[ -99  -92  -73  -19  -42  -10  -27  -83  -32  -44  -68  -32  -25  -30
  -32  -75  -77 -111  -25  -10  -29  -87  -39  -41  -29  -41  -30  -80
  -95  -32  -63  -72  -94  -37  -91  -36  -30  -20  -82  -18  -69 -111
  -38  -65  -43  -94] -> Q145
[85 70 57  9 41 12 16 77 40 44 58 27 18 30 20 72 63 98 18  2 18 76 31 43
 26 38 34 70 88 36 42 57 88 27 80 43 27 27 66 10 71 92 33 53 33 90] -> Q913
[-82 -66 -61 -31 -50 -22 -34 -70 -33 -43 -51 -44 -37 -30 -31 -60 -63 -93
 -43  -9 -27 -70 -45 -54 -29 -58 -31 -67 -76 -36 -47 -60 -81 -50 -79 -47
 -31 -23 -66 -17 -62 -87 -51 -54 -37 -76] -> Q851
[-42 -27 -31 -32 -54 -21 -37 -34 -26 -18 -29 -43 -35 -25 -37 -33 -28 -45
 -40  -5 -10 -29 -50 -53 -31 -58 -22 -28 -35 -36 -20 -28 -36 -51 -38 -47
 -33 -34 -31 -18 -30 -42 -51 -22 -17 -37] -> Q522
[ 34  30  28  20  44  29  26  25  25  27  14  25  20  21  21  26  26  41
  23   4  20  40  41  33  18  40  22  34  44  21  20  27  39  31  29  39
  31 -78 -25 -13 -66  25 -95 -41 -80 -10] -> Q168
[84 73 63 12 23 18 18 68 22 51 46 12  9 16 13 58 62 97 11  3 35 83 23 17
  6 23 22 74 92  8 49 62 87 18 76 20 15  7 77  5 71 91 16 65 37 86] -> Q207
[ 90  89  71  22  27  16  19  79  22  52  53  30  28  21  14  61  81 106
  32  14  38  88  24  32  15  36  28  86  88  21  65  75  96  31  91  25
  22  19  80   8  69 103  33  71  48  83] -> Q354
[-51 -34 -38 -20 -42 -13 -23 -41 -26 -22 -34 -33 -26 -26 -25 -38 -34 -55
 -30  -3 -13 -36 -35 -45 -26 -46 -23 -35 -42 -32 -26 -34 -44 -38 -45 -40
 -23 -18 -38 -11 -35 -50 -41 -28 -22 -44] -> Q636
[-83 -83 -66 -18 -33 -18 -24 -67 -24 -46 -49 -21 -17 -24 -23 -58 -68 -95
 -19 -10 -36 -82 -34 -25 -16 -31 -26 -75 -86 -16 -59 -66 -84 -28 -77 -26
 -25 -13 -78 -10 -64 -95 -25 -66 -41 -80] -> Q615
[ 42  36  37  -5 -17  -2  -8  30  -5  22  21 -11  -8  -2 -12  22  32  46
  -2   4  21  38 -14 -15 -14 -13  -1  35  38 -15  29  34  38 -12  37 -15
 -15 -10  39  -9  28  44 -13  33  22  34] -> Q69
[-16 -19 -17 -44 -43 -24 -42 -14  -7  -9  -8 -49 -45 -13 -34  -5 -21 -19
 -53 -14 -13 -14 -46 -45 -24 -58 -11 -19  -8 -25 -20 -20 -17 -55 -21 -31
 -33 -13 -15 -21  -7 -20 -53 -15 -15  -6] -> Q995
[ 71  71  52 -21 -38 -18 -29  66  -2  39  44 -21 -16  -5 -29  47  65  84
 -18   5  24  70 -39 -24 -19 -33   3  68  71 -14  48  57  78 -31  74 -28
 -25  -4  60 -13  53  82 -26  53  35  69] -> Q623
find: [ 90  89  71  22  27  16  19  79  22  52  53  30  28  21  14  61  81 106
  32  14  38  88  24  32  15  36  28  86  88  21  65  75  96  31  91  25
  22  19  80   8  69 103  33  71  48  83] : Q354
find: [-16 -19 -17 -44 -43 -24 -42 -14  -7  -9  -8 -49 -45 -13 -34  -5 -21 -19
 -53 -14 -13 -14 -46 -45 -24 -58 -11 -19  -8 -25 -20 -20 -17 -55 -21 -31
 -33 -13 -15 -21  -7 -20 -53 -15 -15  -6] : Q995
find: [ 34  30  28  20  44  29  26  25  25  27  14  25  20  21  21  26  26  41
  23   4  20  40  41  33  18  40  22  34  44  21  20  27  39  31  29  39
  31 -78 -25 -13 -66  25 -95 -41 -80 -10] : Q168
tags:
[58] -> Q635
[-16] -> Q807
[9] -> Q559
[-37] -> Q953
key Q207 12:  : Q559
find: [-13 -78 -10 -64 -95 -25 -66 -41 -80] : Q615

[-56 -55 -60 -58 -50 -76 -63 -64 -60 -54 -68  25  39  29]  Q280
[48 31 52 52 30 42 43 55 55 55 53 32 43 33]  Q3
[100 107 101 103 108  87  98 100 103 104  96 109  93 109]  Q519
[19  7 27 23  1 24 17 26 26 20 23  1 22  3]  Q326
[-56 -55 -60 -58 -50 -76 -63   1   3 -50  23  20  26  26]  Q815
[ 96  90  96  99  90  78  90  95  98 100  92  90  81  90]  Q722
[100 107 101 103 108  87  98 100 103 -17  96 109  93 109]  Q558
find: [31 52 52 30 42 43 55 55 55] : Q3
find: [26 26 20 23  1 22  3] : Q326
dup Q280:  : [-60]

[-25 -18 -30 -19 -70 -74 -67 -22 -72 -27 -16 -69 -26 -37 -21 -58 -30 -70
 -24 -17 -46 -71 -73 -30 -67 -30] : Q371
[45 42 68 43 66 66 54 45 56 42 44 67 44 45 42 48 46 61 45 43 49 64 71 43
 65 42] : Q217
[ 63  54  45  56  42  44 -67 -22 -72 -27 117 -69 -26 -37 -21 -58 -37 -70
 -24 -17 -46 -71 -73 -30  94 -19] : Q563
[-25 -18 -71 -19 -70 -74  61 -22 -72 -27 117 -19 -26 -37 -21 -58 -37 -70
 -30 -17 -46 -71 -73 -30  94 -19] : Q745
dup Q563:  : [-37]
find: [-25 -18 -30 -19 -70 -74 -67 -22 -72 -27 -16 -69 -26 -37 -21 -58 -30 -70
 -24 -17 -46 -71 -73 -30 -67 -30] : Q371
key -> tag
[117] -> Q610
[68] -> Q275
[45] -> Q832
[-71] -> Q491
key Q563 2:  : Q832
find: [68 43] : Q217
find: [66 54 45 56 42 44] : Q217
find: [-25 -18 -71 -19 -70 -74  61 -22 -72 -27 117 -19 -26 -37 -21 -58 -37 -70
 -30 -17 -46 -71 -73 -30  94 -19] : Q745
find: [-27 117 -69 -26 -37 -21 -58 -37 -70 -24 -17 -46] : Q563

[ 45  20  26 -47   0   5 -16 -20 -18 -26 -22 -43  -4 -40 -53 -37  -3 -33
 -23 -21 -11  -9   4  10  19 -16  -1  32  24 -11  36  47  45  40  34  35
  22  18  22]  Q996
[ 95  51  49 -56  20  12  -5 -31 -33 -37 -44 -51   1 -45 -34 -45 -37 -16
  -6   5 -11  39  42  54  60  51   1  47  41 -18  12  -8 -11 -22 -42 -42
 -53 -60 -48]  Q537
[  1 -23 -22  48 -25 -20  -9  48 -11   5   8   7  38  13 -12  23 -28  31
  27  35 -39  34  43  44  48  38 -15  41  40 -16  45  42  50  32  34  44
  34  27  27]  Q715
[ 66   0  -5  28 -33 -41 -53  -2 -63 -62 -50 -41  14 -25 -33  -7 -33  17
  34  39 -14  53  65  56  58  58 -46  34  26 -16  15 -10 -17 -25 -39 -48
 -58 -62 -50]  Q492
[  8 -52 -31  33   9  34  41 -17  41  20 -15 -26  -4 -46  -3 -15  55  32
  46  52 -33  15  -8 -25 -48 -46  43 -24   7 -51  53  41  38  21  -7 -32
 -45 -45 -33]  Q109
[ 15  72  57 -60 -19 -50 -79 -57 -28  17  58  68 -36  16  26 -60  25 -50
 -17  24 -66  67  52  14 -25 -57 -83 -52 -23  45  54  71  58  24 -20 -61
 -76 -56 -28]  Q305
[-14  23  11 -24 -13 -29 -46  35 -26   2   8  33 -10  39  -4  19 -42 -23
 -34 -37  17 -27  -9  12  30  38 -28  17   9  34  -9  34 -41 -31 -25  -2
   4  34  44]  Q148
find: [ 15  72  57 -60 -19 -50 -79 -57 -28  17  58  68 -36  16  26 -60  25 -50
 -17  24 -66  67  52  14 -25 -57 -83 -52 -23  45  54  71  58  24 -20 -61
 -76 -56 -28] : Q305
Table of tags by key:
[-42] -> Q766
[1] -> Q386
[-61] -> Q538
[44] -> Q52
[-43] -> Q339
[-48] -> Q835
[-33] -> Q680
[-32] -> Q813
key Q537 35:  : Q766
find: [  1 -23 -22  48 -25 -20  -9  48 -11   5   8   7  38  13 -12  23 -28  31
  27  35 -39  34  43  44  48  38 -15  41  40 -16  45  42  50  32  34  44
  34  27  27] : Q715
find: [  8 -52 -31  33   9  34  41 -17  41  20 -15 -26  -4 -46  -3 -15  55  32
  46  52 -33  15  -8 -25 -48 -46  43 -24   7 -51  53  41  38  21  -7 -32
 -45 -45 -33] : Q109
find: [-9 48] : Q715
find: [ 45  20  26 -47   0   5 -16 -20 -18 -26 -22 -43  -4 -40 -53 -37  -3 -33
 -23 -21 -11  -9   4  10  19 -16  -1  32  24 -11  36  47  45  40  34  35
  22  18  22] : Q996

[52 31 56 11 23 20 25] -> Q752
[55 54 57 52 44 42 42] -> Q934
[-42 -40 -39 -37 -28 -30 -25] -> Q842
[53 54 56 54 31 30  2] -> Q459
[-84 -86 -92 -90 -69 -70 -72] -> Q824
[-38 -39  56  54  31  30  33] -> Q717
find: [-40 -39] : Q842
find: [53 54 56 54 31 30  2] : Q459
find: [-38 -39  56  54  31  30  33] : Q717
find: [-42 -40 -39] : Q842

[ -4  15  11  64  39 -19 -30 -10 -55   4  20 -47  64 -59   2   2  13  22
 -54 -56 -25  52  14  25  45  57  39  50  25 -35 -45 -22 -33  55 -41  39
  51 -16  48 -28 -62  51 -29   7  50 -35 -40 -46] = Q593
[-26 -20   4 -53 -33   6  36  -9  33  -9 -27  30 -46  18 -38 -38 -25 -57
  33  26  11 -61  -1  -7 -38 -26 -41 -65  11  42  21  24  17 -49  41 -44
 -74  30 -55  44  34 -50 -27  -4  13  33  35  -1] = Q232
[  1  29  10  93  52 -18 -38 -16 -69  15  36 -59  93 -75  15  14  24  34
 -69 -70 -25  74  17  29  66  76  52  74  33 -47 -53 -23 -37  78 -53  52
  78 -23  68 -41 -81  71 -28  13 -46 -43 -50 -53] = Q723
[-27   3 -11 -56 -31  -3   7  18  54  10   2  53 -59  48   6  12 -44 -28
  39  43  23 -58   5 -33 -25 -54 -42 -40  -6  14  33  21  31 -43  48 -37
 -56  36 -64   6  51 -48  14  19  27  22  47  33] = Q108
[  3  16  21  71  57 -28 -45  12 -58   1  27 -51  65 -52  13  15  12  51
 -59 -56 -33  72  24  34  55  62  59  72  19 -50 -50 -36 -41  71 -51  60
  72 -17  64 -41 -60  70 -14  11 -44 -49 -48 -39] = Q450
[-14  20  27  46  47 -28 -32  24 -28   9  30 -20  40 -29  10  16 -11  31
 -36 -34 -20  42  38  28  47  45  40  49  31 -33 -32 -19 -22  53 -17  44
  38  14  31 -26 -31  49 -16  27 -31 -32 -17 -27] = Q201
tags:
[30] -> Q917
[53] -> Q480
[-54] -> Q946
[52] -> Q899
key Q108 11:  : Q480
find: [-28 -45  12 -58   1  27 -51  65 -52  13  15  12] : Q450
find: [-14  20  27  46  47 -28 -32  24 -28   9  30 -20  40 -29  10  16 -11  31
 -36 -34 -20  42  38  28  47  45  40  49  31 -33 -32 -19 -22  53 -17  44
  38  14  31 -26 -31  49 -16  27 -31 -32 -17 -27] : Q201
find: [  3  16  21  71  57 -28 -45  12 -58   1  27 -51  65 -52  13  15  12  51
 -59 -56 -33  72  24  34  55  62  59  72  19 -50 -50 -36 -41  71 -51  60
  72 -17  64 -41 -60  70 -14  11 -44 -49 -48 -39] : Q450

[  47  -51   89  -27   47  -18  -92   91   99   23  -67 -116   47] : Q486
[ -62  -45  -18  -76    4   90  -50   99   91 -111    2 -113   54] : Q512
[ -62  -18  -45   90   90    4   -7   90   34   79   40   22 -100] : Q921
dup Q486:  : [47]
find: [99 91] : Q512
tags:
[47] -> Q482
[-19] -> Q212
[-18] -> Q119
[89] -> Q242
[48] -> Q644
[4] -> Q675
[-17] -> Q791
[3] -> Q460
key Q486 5:  : Q119
find: [  47  -51   89  -27   47  -18  -92   91   99   23  -67 -116   47] : Q486
find: [-62 -45 -18 -76   4  90] : Q512
dup Q921:  : [90]

[-15  -4  30  27 -26  14  15  17  36  29  14   5   2  33  66] : Q647
[  16  -22 -101  -52   25  -39  -28   40   42  -36  -26  -30  -39   73
   30] : Q646
[-27  50  28  35  33  24  12  20  22  38  28  37  35  29 -11] : Q197
find: [14  5  2 33 66] : Q647
tags:
[2] -> Q701
[-39] -> Q51
[1] -> Q399
[14] -> Q871
key Q647 12:  : Q701
find: [-15  -4  30  27 -26  14  15  17  36  29  14   5   2  33  66] : Q647
find: [  16  -22 -101  -52   25  -39  -28   40   42  -36  -26  -30  -39   73
   30] : Q646

[-51   4  48  38 -14 -53 -58 -61 -62 -35  20  68  95  91  36 -38 -67 -35
  21  46  22 -10] -> Q750
[ 48  38 -14 -53 -58 -61 -62 -35  20  68  95  91  36 -38 -67 -35  21  46
  22 -10  -8  15] -> Q484
[-18 -56 -51   4  48  38 -14 -53 -58 -61 -62 -35  20  68  95  91  36 -38
 -67 -35  21  46] -> Q380
[  4  48  38 -14 -62 -58 -61 -62 -35  20  68  21  91  36 -38 -67  21  21
  46  22 -10  -8] -> Q361
[-14 -53 -58 -61 -62 -35  20  68  95  91  36 -38 -67 -35  21  46  22 -10
  -8  15  10 -12] -> Q351
[-56 -51   4  48  38 -14 -53 -58 -61 -62 -35  20  68  95  91  36 -38 -67
 -35  21  46  22] -> Q277
dup Q750:  : [-35]
find: [-51   4  48  38 -14 -53 -58 -61 -62 -35  20  68  95  91  36 -38 -67 -35
  21  46  22 -10] : Q750
tags:
[-35] -> Q950
[-66] -> Q76
[-8] -> Q241
[-67] -> Q535
[-36] -> Q982
[-57] -> Q405
[-56] -> Q696
key Q380 18:  : Q535
find: [-56 -51   4  48  38 -14 -53 -58 -61 -62 -35  20  68  95  91  36 -38 -67
 -35  21  46  22] : Q277
find: [-14 -53 -58 -61 -62 -35  20  68  95  91  36 -38 -67 -35  21  46  22 -10
  -8  15  10 -12] : Q351
dup Q380:  : [-35]
find: [ 48  38 -14 -53 -58 -61 -62 -35  20  68  95  91  36 -38 -67 -35  21  46
  22 -10  -8  15] : Q484

